In the data rows, 128 means zero.
In each game, the first row plays the second. By how much does the first row win? 15 means about a draw, 30 a big win and 0 a big loss. Wins can go round in a circle. Each row has two weighted sums of its numbers, A and B, taken from their middle values. A row wins by its A times the other's B, less its B times the other's A.
[102 152 147 163 150 102  71 175 109 148  93 138 140 114 166 210 120 207
 146 162 173]
[102 110 138  63  97 119 154 132 170 187 120 133 118 153  72 135 123 111
 132 119  57] 22
[110 139 112 137 167 125 104 125 137 161 130  82 139  37 124 147 125 146
 150 163 143]
[ 62 149 157 165 153  77 115 187 151 134 123 130 130 105 171 182  92 150
 200 156 160] 18
[110 131  91 123 113 191 120  87 164 159 172 118 115  95  85  89 171 110
 101 191  68]
[115 150 122  83 125 108 185 133 172 147 120 138 111 166 121 115 110  96
 130 149 101] 13
[144 129 167 162 181  93 100 163  82 143  66  99 176 117 148 157 146 153
 158  87 167]
[ 94 144 152 146 172 100  66 176  98 101 119 176  74 148 122 181 113 155
 140 131 184] 17
[110 147 158 175 143  71  66 193  70  93 104 132 137 126 186 173  79 131
 134  75 212]
[ 94 128 149 125 140  69  97 209 108 106  89 166 131 166 175 178 103  97
 159 112 177] 13
[127  95 170  35  83 129 159 132 158 123 130 211  39 195  48 106 184 109
 113 120  82]
[143 107 139 133 111  76 129 176  75  71 105 176 107 136 144 166 120 145
 123  88 171] 27
[206  78 173  80 119 103 168 112  88  85  93 152 144 218 133 102 164  98
  88  12  96]
[181 123 101 153 112 163 104  64 103 110 123 126 137 108 128 115 159 134
  94 118 129] 10
[167 131 103 168 116 133 134  75 113 100 122  80 173  99 140 112 112 110
  78 118 137]
[ 98 120 135 100  88 137 142 166 139 174 160 178  66 170 108 116  99 117
 163 125 115] 15
[111 164 118 183 136 126 166 132 167 167 151  66 155 102 153 127 109 125
 156 158 133]
[120  95 167  63 117  97  97 140 128 124  87 159 116 151  65 166 177 184
 148 112 101] 20
[103 157 130 166 134  77 172 154 156 138 127 101 168 139 208 162  79 102
 165 152 163]
[126  98 140 110  93 140  81 150 115  85 117 176  73 108  91 166 115 147
 115 151 160] 7
[150 118 137 170 134 162 114  94 136 132 139  63 162  74 129  78 116 118
 100 172 107]
[139 108 139 116 140 143  58 114 112 118 128 128 113  86 111 122 155 179
 147 124 105] 12
[151 117 110 132 161 123 183 100 164 140 140  82 166 116 138  76 113 104
 123  92 109]
[148 105 119  93 127 176 161  75 129 130 126 134  74 127  53  92 157 130
  87 115  59] 17
[ 79 132 120 113 127 140 152 124 181 191 146 125  91 120 119 131  97 146
 151 182 114]
[ 89 154 146  61  89 154 148 135 163 129 143 164  76 168  95 136 132 156
 128 131 139] 18
[198  59 160  61  97 143 118  96  92 116  73 165  92 188  72 150 203 157
 137  68  59]
[167 134  90 223 148 197  61  55  89 133 131  53 156   9 120 120 146 184
  69 144 141] 11
[109 180  81 120  88 164 179 113 169 159 142 124 102 155 143  83  93 113
 103 167 109]
[212  61 127  99 116  97 160 100 100 113  80 149 183 172 161 133 210 109
 109  38 114] 22
[ 98 148 148 114 132 120 122 139 158 133 102 109 105 120 125 131  84 100
 148 132 147]
[133 147 108 110  95 239  91  79 136 153 177 172  39  93  50 108 150 132
  55 184  57] 18
[ 83 158 148 134 101 165  74 160  98 106 100 210  74 144 112 167 126 191
 121 127 175]
[125 165  71 187 156 125 165  78 162 142 162  26 184  44 154 104  91 113
 148 183 131] 16
[116 132 124 121 150 126 154 130 150 117 141 127 152 133 149 133 109 115
 123 142 140]
[107 177 129  94 108 172  97 130 128 147 154 175  57 103  91 111 154 157
 140 146  89] 17
[ 88 164 140  42 102 147 147 128 213 152 170 155  39 160  58 121 167 148
 158 149  83]
[161 127  72 240 148 134  37  93  48  95  77  90 193   1 162 143 120 160
 102 128 169] 15
[ 58 155 131 184 175 110 109 177 134 143 110 110 156 112 172 187  69 112
 169 163 182]
[ 40 208 125 173 197  93 150 170 193 218 133  45 220  39 117 166  99 135
 178 215 136] 19
[ 78 160 131  96  89 141 134 129 183 149 130 125 104 118 145 134  72 119
 135 175 110]
[ 91 144 134 108 108 170 126  99 177 156 156 157  76 121  80  97 167 146
 113 152  71] 10
[209 117  90 147 115 173 128  45  69  80 127 118 187 104 123  67 150 139
  60  82 124]
[185 119  94 121 137 131 121  73  94  84 130 121 127 143 134  97 146 107
  94  89 120] 15
[127 146 110 214 197  51 133 171  85 100  93  56 221 134 213 200  59 137
 122 108 251]
[123 136 150 192 132  94  64 158  86 120 102 121 158 100 143 197 141 165
 135 124 179] 8
[ 89 131 110 161 155  94 136 129 185 158 108  96 121 109 124 167 100 144
 171 161 122]
[175 132 126 181 124  64 113 163  66  60 113 127 208 111 208 191 112 116
  83  75 214] 4
[147 144 111 111  99 183 167  72 150 140 147  93 162 112 119  64 129  97
 123 159 104]
[130 113 169 130 153 142  86 102  99 123 103 152 115 107 131 163 148 171
 140 131 127] 19
[141 106 153  77  92 137 119 126  93 106 103 173 108 149 116 107 149 112
 121  99 122]
[ 99 140 173 109 179  90 126 163 126 144  73 114 137 144 127 179 140 120
 185 150 127] 23
[159 133  86 139 155 123 168  71 151 140 149  59 177 105 133  95 139  87
  91 119 105]
[ 82 142 120 205 194  90  49 171 115 123 125  91 187  57 142 186 106 171
 149 162 209] 11
[112 145 151  96 147 107 177 148 162 160 125 141 114 172 122 118 148 103
 156 119  97]
[117  79 194  52 124 111 141 135 140 120  99 179  94 204  62 129 198 115
 143  99  87] 16
[ 37 163 161 126  99 100 122 228 154 127 126 178  96 183 151 198  57 129
 152 147 197]
[135 133 122 137 128 140  67 116 117 112 102 110 137  76 115 123 164 173
 128 160 113] 16
[115 131 107  89  98 175 160 131 146 142 143 130  92 132  89 115 130 115
 120 131  96]
[119 144 104 146 130 198 115  86 138 144 178 111 104  85 106 100 105 135
 119 195 123] 14
[165 119  99 129 124 177 120  67 115  70 154 123 104 108 117  90 139 111
  84 156 114]
[161 124 142 173 120  99  86 153  66  58  74 175  79 141 162 132 118 141
 105  63 144] 19
[ 91 147 124 202 165 131  52 143 112 112 106 137 141  73 165 144 126 175
 121 157 168]
[ 88 158 125 101 114 146 143 119 158 141 127 117  72 101 106 142 105 143
 123 170 103] 12
[142 114 108 140 161 103 167 136 155 143 151  68 187  94 149 112 112  90
 141 120 147]
[124 113 101 121 193  92 155 130 188 159 112  72 181  99 117 144 122  99
 143 139 132] 13
[144 100 158 114 119 116 148 141 142 117  80 140 122 167 111 131 150 129
 171 123 123]
[137 148 119 131 155 114 162 132 155 156 157  82 144 126 111 119 123 123
 120 147 123] 17
[ 97 159 151  74 114 191 138 103 181 166 180 155  25 136  56 117 138 155
 169 185  78]
[115 128 121 116  91 181  85  95 123 129 176 158  58  94  98 122 129 132
 105 165  94] 19
[127 121 164 117 151 100 141 143 140 130 136 117 157 147 144 130 157 135
 141 115 115]
[147 102 152 111 198  36 186 167 108 175  39  74 213 165 159 147 152 129
 148  50 154] 10
[ 65 146 124  60  92 147 167 175 219 193 166 174  62 132  94 118 138 113
 160 169  87]
[117 137 120 175 109 149 100 157  70  74 123 170  90 102 139 125  84 144
 100 114 180] 26
[155  91 164 105 108  70 164 120 118 142 108 130 142 178 115 131 164  89
 140  92 112]
[ 85 165  54 231 119 177 134  92 170 160 178  59 119  26 155  76  91 114
 133 219 120] 9
[126 130 145 109 172  77 168 146 164 193 102  72 205 150 159 119 112  85
 134 146 154]
[189 126  98 161 131 143 128  85  80 113 109 123 150 112 158 130 149 132
  92 121 159] 15
[ 67 127 176 130 120  61 132 219 137 144 133 171 102 167 140 173 101 123
 164 174 183]
[116 142  74 173 153 174 124  97 121 139 166  97 163  86 122  98 106 103
 127 166 122] 18
[122 151 155 164 102 119  70 160  72  87 113 154 127 128 167 176  87 149
  92 127 191]
[ 72 137 186 113 164  40 108 198 137 167  72 134 125 146 114 165 151 151
 176 138 160] 17
[174 100 128 138 116 142 104  95 103 111 129 108 153 123 140 120 150 121
 105 109 145]
[124 145 100 157 173  95 161 142 141 160 166  65 167 108 155 133 106  79
 124 111 135] 15
[ 93 138 170 159 120  93 121 200 106 140 104 166 126 142 162 176 133 118
 149 109 188]
[112 134 141 107 160 127 132 149 178 150 145 121 115 132 134 131 104 148
 159 138 110] 19
[ 24 194 144 133 177 113 112 214 175 196 138 110 156  87 147 211  85 153
 198 220 147]
[147 112 109 122 126 114 160 118 159 139 126 104 160 109 150 100 116 124
  89 115 136] 13
[ 31 182 123  82  72 163 161 133 253 172 187 170  36 151  61 123  91 127
 152 218  71]
[ 79 108 174  65 110  91 182 177 174 177 137 161 108 228 124 138 124 107
 186 135 118] 8
[102 119 128  66 120 114 172 167 167 102 153 128 111 186 121  83 129 121
 169 113 113]
[149 124 114 110 123 148 138  93 142 147 123 145 106 122  83 106 148 132
 101 118  69] 10
[ 95 147 160 158 157  58  77 163 114 135  93 133 139 135 163 189 122 164
 174 135 167]
[169 108 113 180 138 117 161 115 116 145 120  68 175 141 160  92 154  76
  85 118 132] 13
[136 105 106  96 115 123 163 124 155 152 138 114 105 150 139 139 130 114
 119 123 101]
[153  92 163 111 140 148 125 135 140 116 110 126 128 126 119 120 161 161
 121 121 102] 14
[111 163 144  87  97 138 187 137 206 172 143 155  95 159 126  85 121  91
 169 151  75]
[158  94 107 124 122 107 148 106 102 115 126 105 161 115 120  97 165 100
 103  96 105] 18
[122 110  89 105 123 186 134 101 183 156 173 106  97  69 107 109 104 131
 136 162 106]
[154 165 129 128  98 142 129 135 119 121 127 152 118 134  96 136 110 133
 122 105 128] 17
[ 91 112 216  92 139   1 117 255 101 108  49 206 114 253 155 230 107 113
 182  56 204]
[172  66 196  65  83  70 168 163  97 109  85 161 128 234 124 114 181 115
 138  18 127] 16
[129  96 158  62  96  93 157 159 134 137 150 205  65 206  94 141 114 134
 143 114 116]
[140 157 108 190 154 113  73 179  81 103 103 119 147  75 205 182  81 123
 169  94 203] 20
[138  71 142 109 168 116 147 111 158 160 143  95 159 120 130  88 159 126
 135 106 103]
[132 114 102 112 159 114 127 128 106 131 105 121 127 158 147 148 108 126
 131 122 143] 13
[181  89 127 171 146 189  26  50  79 124 118 113 142  55  73 132 197 168
  98 121  94]
[195 100  94 135 110 143 156  83  77  95 138 124 141 145 164  60 148 123
  71  74 124] 13
[ 73 147 112 143 154 146 140 134 210 182 165  75 114  91 128 136  73 129
 149 216 127]
[ 28 198 109 115 162 154 156 134 222 197 218 130  81 111  86 132  89 139
 160 235  98] 15
[197  94 107 145 138 125 143  91 102 114 148  95 186 101 167  77 137 105
 102  58 155]
[ 90 162 148 200 165  67 114 171 133 142 133  87 175  83 183 175  61 125
 149 153 198] 15
[126 126  78  99  74 187 127  80 142 120 144 149  95 130  88 104 149 162
 100 134  87]
[ 92 141 117 133 140 125 137 135 152 146 113 159  85 131 146 146 115 128
 137 128 126] 16
[101 148 181 134 156 105  65 179 114 148 111 150 114 111 134 201 127 155
 180 157 170]
[118 127 161 129 118 113 112 155 111 135 108 129 136 125 113 155 155 140
 139 104 133] 16
[130 144 136 163 137 157  45 107  90 111 113 128 158  35 131 156 142 167
 121 159 168]
[106 138 136 128  89 104  60 197 104 138 128 188  95 162 145 173 127 165
 126 117 138] 22
[211 131 113 153 120 202 146  71  96  77 113 150 129 117  97  45 154 128
 118  97  91]
[164 115 173 134 169  97 135 136 112 145  72  99 160 141 171 102 151 115
 139  84 131] 17
[116 139 145  98 132 109 178 159 179 161 144 122 112 165 157  91 109  99
 135 143 110]
[141 130  95 178 174 177 132  82 139 112 157  95 136  46 120  86 145 139
  86 151 112] 15
[126 102 131  70 103 125 181 136 176 146 151 123 131 182 128 110 132 117
 114 119  98]
[120 124 165 131 101 162  46 168  80  77  84 208  75 158 116 158  88 171
  87 110 156] 21
[ 82 151 113 101 120 137 134 135 157 157 155 133  84 130 117 128 128  88
 129 149 144]
[108 114 134 100 142 111 170 108 167 173 123  92 142 134 119  87 146 116
 144 119 102] 8
[130 129  89 199 153 121  96 149  93  81 126 132 150  85 196 173  91 158
  95 145 199]
[128 123  90 119  78 140 163  91 112 118 140 132 132 159 100  75 141  95
 103 111  82] 13
[157 159  94 168 100 213 117  24 139  90 148 131 120  82 106  88 118 131
  68 166  86]
[155  95  89 135 182  80 162 127 147 133 124  38 223  86 170 123 122  97
 145 117 157] 15
[114  93 162  62 100 114 138 140 130 117 118 185  68 206 120 113 138  99
 137  92  97]
[229 107  98 160 105 143  90  85  32  56 107 147 152 144 151  68 162 112
  64  60 142] 18
[144 102 190 118  62 112  37 172  29  43 108 218 101 185 134 200 154 133
  96  75 204]
[102 108 108 136 115 170  96 113 130 133 126 126  89  81  71 117 148 160
  93 164 126] 10
[173 127 119 112 148 115 103 126 105  98  88  89 207 106 122 158 140 100
 134  81 150]
[ 21 173 146 136 110 112 104 172 171 150 137 143 128 103 151 193  54 111
 123 180 183] 13
[136 102 110  99 145  64 217 148 166 135 131 108 177 169 148 112 120  76
 143  96 135]
[181 129 158 153 193 140 104 110  73 113  85  99 152  98 135 152 169 146
  78 112 149] 13
[255  79 114 160  96 185  74  26  31  31 114 108 181  90 132  60 196 120
  47  70 110]
[120 139 130 150 110 133 154 131 134 149 170  99 130  93 163 118  93 125
 159 154 137] 13
[124 112 143 198 175  77 105 184  73  83  87 160 189 155 185 198  70 133
  96  81 224]
[173 141  91 150 121 172 131  25 113 125 160  80 121  81 128  61 161  99
  84 172 115] 12
[157 161  93 144 159 102 137 121 148 138 120  83 171 136 189 133 148  90
 133 111 129]
[172  91 178 123 131 110  73 155  53  86  76 170 109 151 133 132 129 161
  97  69 166] 17
[118  76 197  22 102  61 213 170 157 155  94 168 131 239  93 111 154 131
 181  77  88]
[171 145  68 193 172 162  70  83 105  86  98  77 162  63 178 104 153 134
  88 115 147] 11
[120 191  97 146 168 145 178 115 174 155 163  80 152  98 198  80  47  96
 113 143 140]
[151  89 141  64 100 117 177 125 124 119 139 157 105 170 117  96 148 123
 121  93  99] 14
[128  72 206 142 178  64  62 194  68  86  85 186 116 171 153 224 115 188
 156  70 216]
[126 153 132 134 137 108 229 126 168 165 160  96 166 161 173 131 106  94
 146 137 131] 14
[190 133 150 134 127 138 127  73  93  99 141 123 137 137 129  88 159 119
  58  89  99]
[134 120 158  48  77 152  97 137 106 102 101 217   3 190  39 125 179 142
 128 101  57] 18
[152 136 133 126  96 163 113 100 110 111 134 135 101 110 149  94  89 113
 108 141 122]
[ 85 145 136 176 167  47 112 178 146 134  94  94 180 126 178 182  83 136
 195 129 213] 17
[147 130 121 149  84 147 133 124 142 100 145 117 118 121 130  82  46  98
  92 135 118]
[176 114 104 159 142 142  96  62  72 101  87  92 174  96 107 121 152 174
 101 138 107] 7
[126 134 154 177 150  72 116 156  81  82 100 143 167 129 167 171  97 123
 119 103 206]
[117 176  94 165 115 175 130  88 139 127 162 100 140  81 162  83  73 129
  98 152 153] 9
[142 142 130 216 146 113  66 148  68  63  83 143 158  98 154 140 111 137
 117 104 206]
[113 114 144 171 122 151  87  84 122 156 155  92 131  79 115 141 138 168
  97 140 119] 29
[ 98 153 169 140  83  84 104 189 102 100  86 207 117 185 113 146 112 137
 127  89 170]
[ 63 145 149 132 188  77 119 143 173 231 105  46 190  48 141 168 133 170
 171 208 142] 20
[134 147 110 130 130 152 193 106 146 124 184 101 125 165 158  83 104 120
 114 166 135]
[140 145 139 176 188  61  95 160  65 103  96 110 162 127 156 148 121 132
 143  89 195] 10
[119 173  83 217 185 129  97  96 136 135 140  61 199  59 139 154 136 123
 137 167 148]
[153 111 189  98 133 101  54 166  45 107  84 202  86 188 100 166 167 198
 118  65 136] 28
[113 102 148 104  86 114  70 173  57  69 107 187  90 154  94 151 157 147
 150  97 162]
[ 75 148  77 132 124 166 148 125 205 174 132  91 111  94  86  85 131 118
 153 201  78] 10
[110 154 142 103 106 143 144 145 155 170 113 164  89 140 115 108 181 130
 136 137  99]
[174 107  98 126 121 134 132 111 119 125 136 140 127 153 140 125 125  92
 116 108 131] 15
[141 121 137 107 129 102 162 103 132 154 161  97 149 146 127 103 122  98
 141 105 120]
[201 113 102 169 142 113 163 108  92 127 117 100 180 128 163  87 171 101
 108  90 135] 10
[133 138 109 111 138 133 129 118 149 150 112 119 140 136 140 101 159 101
 123 122 114]
[140 139 104 123 109 164 148  89 152 134 158 115 140 123 128  97 126 114
 102 144  66] 15
[153  81 160  44 105  95 175 155 153 116  94 140 128 192 116 100 151  95
 176  80 118]
[120 111 177  23 127 122 139 127 136 157 150 187  68 201  70 103 186 132
 183 102  57] 5
[123 108 177 132 145  31  79 203  76  93  66 178 135 188 152 212 127 119
 161  57 194]
[144 113  91 116 109 177 126  97 136 117 159 131 141 153  98  80 159 121
  83 145  78] 19
[ 89 123 134  88 150 102 188 159 188 150 124 125  96 173 165  96  91 111
 181 130 121]
[183 109 100 110 109 148 128  71 135 120 149 124 126 117  91 118 150 120
 131  97  71] 8
[104 137 112 127 128 152  86 118 151 138 137 114  80 103  93 138 103 161
 173 153 117]
[109 129 165  72 123 114 144 138 149 153 129 142  69 112  85 152 144 172
 140 134 112] 18
[ 39 149 137 132 150 114 102 198 170 155 130 108 123  90  96 187 143 171
 159 209 159]
[120 118 130 144 148  80 116 129 107 162  95 108 191 123 135 145 128 119
 136 138 127] 15
[118 133 133 128 123 168  44 114 108 116  93 149  77  88  71 163 149 154
 120 170 120]
[123 154  75 101  94 196 139  58 201 150 169 129 100  86  62  75 156 123
 125 173  60] 12
[231  86 153 113 103 109 122 103  21  41  90 165 129 190 151 101 188 133
  47   0 118]
[113 134 191 138 159  40 155 238 104 106  81 139 192 203 182 192  90 142
 192  51 217] 16
[ 94 141 142 129  83 143  32 167 113 111 106 165 104  88  95 199 118 164
 129 155 144]
[126 120 114 114 111 171 112 107 107 123 138 140 130 133 118 133 130 124
 105 133 105] 16
[ 70 159 102 108 127 171 181 107 209 155 176 115 106 145  90  75  72 131
 133 194  78]
[196  80  88  91  75 205 106  59  89  68 129 201  69 165  47  75 188 128
  74  76  54] 18
[165  88 184 148 109  66 127 196  52  55  83 170 104 180 168 182 129 152
 143  44 216]
[110 140 137 103 150 120 102 118 130 183 118 124 115  90  94 150 151 158
 137 159 146] 15
[145 122 126  47  85 152 170 111 144 125 149 169  86 187  93  70 173 157
 125 119  59]
[140 121 168 117 111 135 131 111 113 142 134 126 113 141 124 125 114 147
 146 110 125] 9
[ 85 131  83 174 117 169 151  85 196 172 181  28 195  40 122  89 117 107
 141 204 122]
[191 130 105  82  74 191 143  79 153 124 131 183  92 153  56 107 138 118
  74 113  65] 14
[173  96 123 113 162  97 155 108  89 120 107 120 174 171 176 129 166  80
  86  49 128]
[211 115  85 146 138 201 126  18 124 146 145  88 128  85 110  38 173 125
  97  93  55] 22
[ 87 144 184 132 123  50  87 225 112 104 100 158 128 170 169 198  94 100
 185  82 184]
[147 144  97 122 147 140 178 116 136 122 166  84 133 118 175 115  88 103
 110 147 159] 9
[ 94 176  94 122  97 180 183  79 184 159 210 112 112 125 115  80 100  93
 131 157  94]
[107 117 183 109 120 107  53 150  53  75  56 199  84 161 114 208 160 201
 119 102 158] 16
[113 145  87 169 145 125 177 130 166 145 132 106 110  89 133  95 114 118
 145 163 109]
[122 101 136 100 123  78 181 190 121 122  93 138 128 202 171 157 113 118
 138  62 153] 14
[223 120  91 181 118 119 139  87  76  76 133  59 210  94 193  82 126  94
  73  83 160]
[ 28 181 107 150 145  94 110 173 159 164 138 130 143 112 154 162  84 149
 188 203 171] 16
[141 125 108 106 112 149 165  66 170 145 177 114 120  98 108  63 139 128
 104 126  72]
[142 109 144 113 172 129 139 132 147 132 129 109 166 149  87 138 174 101
 138 107 103] 8
[ 55 152 134 128 114 187 125 125 174 182 165 156  45  79 111 116 106 120
 146 203 114]
[142 124 153  88  88 138  97 131 136 138 118 199  67 158  65 119 144 139
  94 124  78] 9
[ 84 134 112  92 111 150 192 103 201 159 148 135  94 142 100 114 110 123
 123 160  84]
[119 153 120 202  82 199  39 140  87  94 138 176  75  38 118 134 102 182
  71 188 166] 27
[106 157 145  75 166 111 180 170 176 160 146 122 111 188 130 174  85 117
 202 142 130]
[112 131 116 123 146 136 140 124 147 169 112 103 137 127 125 110  95 130
 166 174 112] 14
[147 131  92 113 130 167 134  97 122 123 169 126 160 100 100  87 123 130
  92 123 113]
[113 124 187 152 146  87 117 172 104 131  68 164 151 164 149 168 118 138
 157  85 203] 17
[124  93 145 126 136 100 118 134 107 135 107 153 110 147 114 150 173 157
  95  99 108]
[120 145 140 202  80 177  72 133  69  76 168 177 103 100 166 158  59 174
 120 144 178] 5
[133 101 127  26 104 161 151  96 173 150 163 151  69 143  32 102 172 147
 127 137  41]
[129 150  64 148 100 173 103  99 145 125 155 112  94  87 109 154 133 135
 130 179 112] 16
[154 115 127  95 102 133 149  88 120 105 145 138 141 153 101  65 151  77
  71  75 112]
[116 143  88 136 112 181 113 131 146 108 174 131 119 111 116  86 112 109
  99 159 107] 17
[ 58 115 165  86 188  58  97 202 141 164 101 154 148 154 128 209 146 151
 192 139 152]
[137  94 188 133 116  90  73 180  79 120  56 194 104 190 155 201 110 137
 150  93 175] 10
[ 96 154 133 193 196  83  86 149 103 136 104  94 197  85 156 184 110 148
 171 171 196]
[163 115 123 194 167 116  72 145  22  98 100 124 209  90 157 160  97 133
 107  83 207] 4
[178 108 125 164 142 104 115 109  73  95 127  82 213  96 135 128 154 113
 107 136 183]
[141 114 119  96 100 141 118 108 140 110 159 124 134 133 100 115 169 159
 102 145  90] 17
[ 59 159 114 172 171  76 121 202 136 143  56 110 172 102 171 204  71 137
 141 164 203]
[194 105  75 180 112 145 134  72 101 100 125 107 145 108 168  94 164 112
  90  87 124] 24
[134 115 110 133 139 120 178 134 144 169 117 106 128 139 128 128 112 136
 166 142 104]
[134 153 116  97 137 176 175  94 171 150 117 121 114 127  83  84 146 127
  89 136  81] 20
[213 121  79 198 126 117 158  93 108  93 111  72 221 116 195  61 151  92
 112  87 137]
[ 50 153 129 128 152 138  53 146 132 143 137 130 133  95 109 175 105 157
 133 199 161] 14
[112 132 124 150 127 120 133 130 128 160 132 122 146  93 130 136  97 130
 135 158 135]
[124 139 124 113 141 166  82 125 105 109 123 129 107  88  81 136 168 157
 128 149 103] 15
[169 113  96 165 128 156 138  98 102 105 124 101 132 124 139  93 155 133
  92  73 111]
[160 103 160 100 136 123 117 100 111 119 105 158 118 133 111 139 160 111
 123  88 122] 13
[ 54 146  98 193 101 184  51 143 124  95 121 164 120  89 128 162  56 160
 107 222 164]
[140 161  66 167 200 154 143  95 143 158 150  59 173  61 193 135 114 126
 122 199 134] 23
[132 130 129  87 128 105 155 152 136 128 156 146 127 158 112 111 113 105
 121 112 116]
[101 158 111 160 187  96 146 127 153 128 125  65 190  78 148 137 117 114
 172 147 140] 15
[153 141 129 142 131 168 136 120  98 110 154 146 124 102 140  67  89 128
 111 148 142]
[153 121 100 145  86 159 122 105 125  97 131 100 128 132 123 124 155 119
 102 136 120] 15
[157 112 152 136 160 130  32 146  73 100  93 181  94  95 108 153 154 173
 120 109 154]
[187  68 149  67 128 150 136  86  94 137 123 179  78 155  49 113 175 132
 140 100  76] 16
[163 115  69 157 109 200 125  76 101 116 144 127 118 104  96  98 143 135
  57 120 109]
[ 57 145 208 129 114  55  86 199 107  87  96 189  96 180 123 174 107 169
 138 137 180] 15
[117 151 151 152 119 108 110 153  88  97 137 167 141 121 157 198  85 144
 129 135 171]
[114 157 128 122 133 164 112  91 145 119 127 101 118  86 113 128 167 157
 110 174 103] 16
[ 84 151 167 107 135  62 127 221 138 117 102 175  87 160 143 219  84 144
 168 114 195]
[146 121  93 150 142 127 141 107 123 146 144  82 174 110 143 119 146 108
 126 110 133] 17
[ 95 131 123  78 131 135 149 118 145 165 166 176  83 145  64 112 121 151
 145 170  93]
[120 131 120  95 139 154 178 101 176 162 180 103 114 149  97 109 151 123
 108 139  73] 11
[192  81 110  94  86 169  88  54 111 116 111 162 116 131  50  95 208 173
  79  95  76]
[159 106  85 150  99 191  84  56  87 116 151  95 112  69 114 128 162 140
 108 155  88] 5
[102 105 209  55  78 117  67 210  83  47  92 255   0 196  88 190  82 171
 146 103 169]
[112 146 168 118 124  94 170 167 153 172  83 100 163 158 201 129  99 101
 161 125 164] 21
[171  92 159  77  81 134 138 143  93 100  98 161  89 202  65 101 162 114
 124  52  67]
[115  92 168  68 115  65 176 174 155 121 140 159 106 231 131  86 119  98
 160  86 120] 18
[ 32 179 149  94 168 153 129 141 211 177 146 144  78  98  92 142 103 149
 164 214 100]
[ 90 129 154 180 129 119  68 167 127 109 136 149 152 104 120 167 113 150
 138 185 211] 18
[150  85 126 101 139  97 167 133 118 106 127 127 136 165 180 110 168  95
 134 118  93]
[ 53 146 112  62 119 117 200 166 230 193 179 122 104 152  94 109 129  96
 187 193  70] 12
[160 133 123 139 145  92 206 127 124 151 114  53 190 138 194 132 116  90
 112 103 130]
[200 126  99 178 115 185 117  75  93  86 154 119 139  86 140 107 121 144
  44 123 116] 16
[152  89 135 116 150  93 164 146 147 149  92  81 193 145 162 138 135 117
 134 117 131]
[163 102 134 145 129 101 200 125 114 119 116  96 174 182 177  97 106  64
 133  50 170] 16
[109 123 160 132 134  80  51 182  83  86  61 190 122 195 120 177 110 149
 148  68 195]
[122 112 147  62  92 169 122  99 152 133 137 162  58  95  57  79 206 161
 127 140  59] 17
[168 109  97  69 121 163 144  64 145 133 149 139 101 118 100  71 184 105
  81 114  96]
[122 108 115 144 134 124 101 122 130 143 102 130 118  92 119 153 170 167
 139 144 128] 19
[101 159 152 139 138 133 115 133 151 137 141  91 115 109 153 140 115 156
 108 139 136]
[186 103 105 210 119 128  64 150  13  12 104 144 172  96 166 143 117 162
 104  96 209] 12
[114 103 115 124 111  96 148 129 129 145 118 133 153 161 137 142 126  90
 146  91 138]
[167 113 120 221 178 103  91  98  94 127 116  47 188  65 164 130 155 121
 121 150 153] 24
[112 139  89 211 124 187  38 102  86 103 148  97 158  26 135 129  96 172
 101 179 162]
[ 97 141 176 105 112  95  77 184 109 109  98 156  65 163 161 160  94 146
 172 146 164] 12
[ 85 152 102 112 110 177  84  83 146 142 140 148  98 104  65 121 176 166
 108 174  78]
[ 80 126 157 130  99 135  46 130 127 100 123 148  97 106 127 150  75 174
 131 138 141] 18
[ 66 117 129 186 143 122  57 148 132 150 118 103 119  72 132 156 118 125
 139 181 134]
[120 105 171  41  86 174 109 106 136 105 176 210  37 183  55  85 170 133
 107  95  57] 19
[161  94 127 126 129 111 161 107 136 131 155 108 147 182 152  86 132 105
 120 103  96]
[197  68 135  89  91 132 142 101  59  98 112 157 145 173 112  86 167 133
 134  53 116] 10
[197 124  89 172  74 195 103  45  68  95 142 132 154 109  97  52 185 128
  63  79  98]
[177 107 152  79 108 117 117 124  88 111  61 171 101 169 111 140 162 131
 158  73  92] 14
[129 143  69 168 169 141 141  82 158 162 143  74 159  99 137 100 144 127
 119 136 110]
[ 61 150 182 150 134  64 116 239 116  89 110 142 154 122 141 221  86 119
 166 145 224] 10
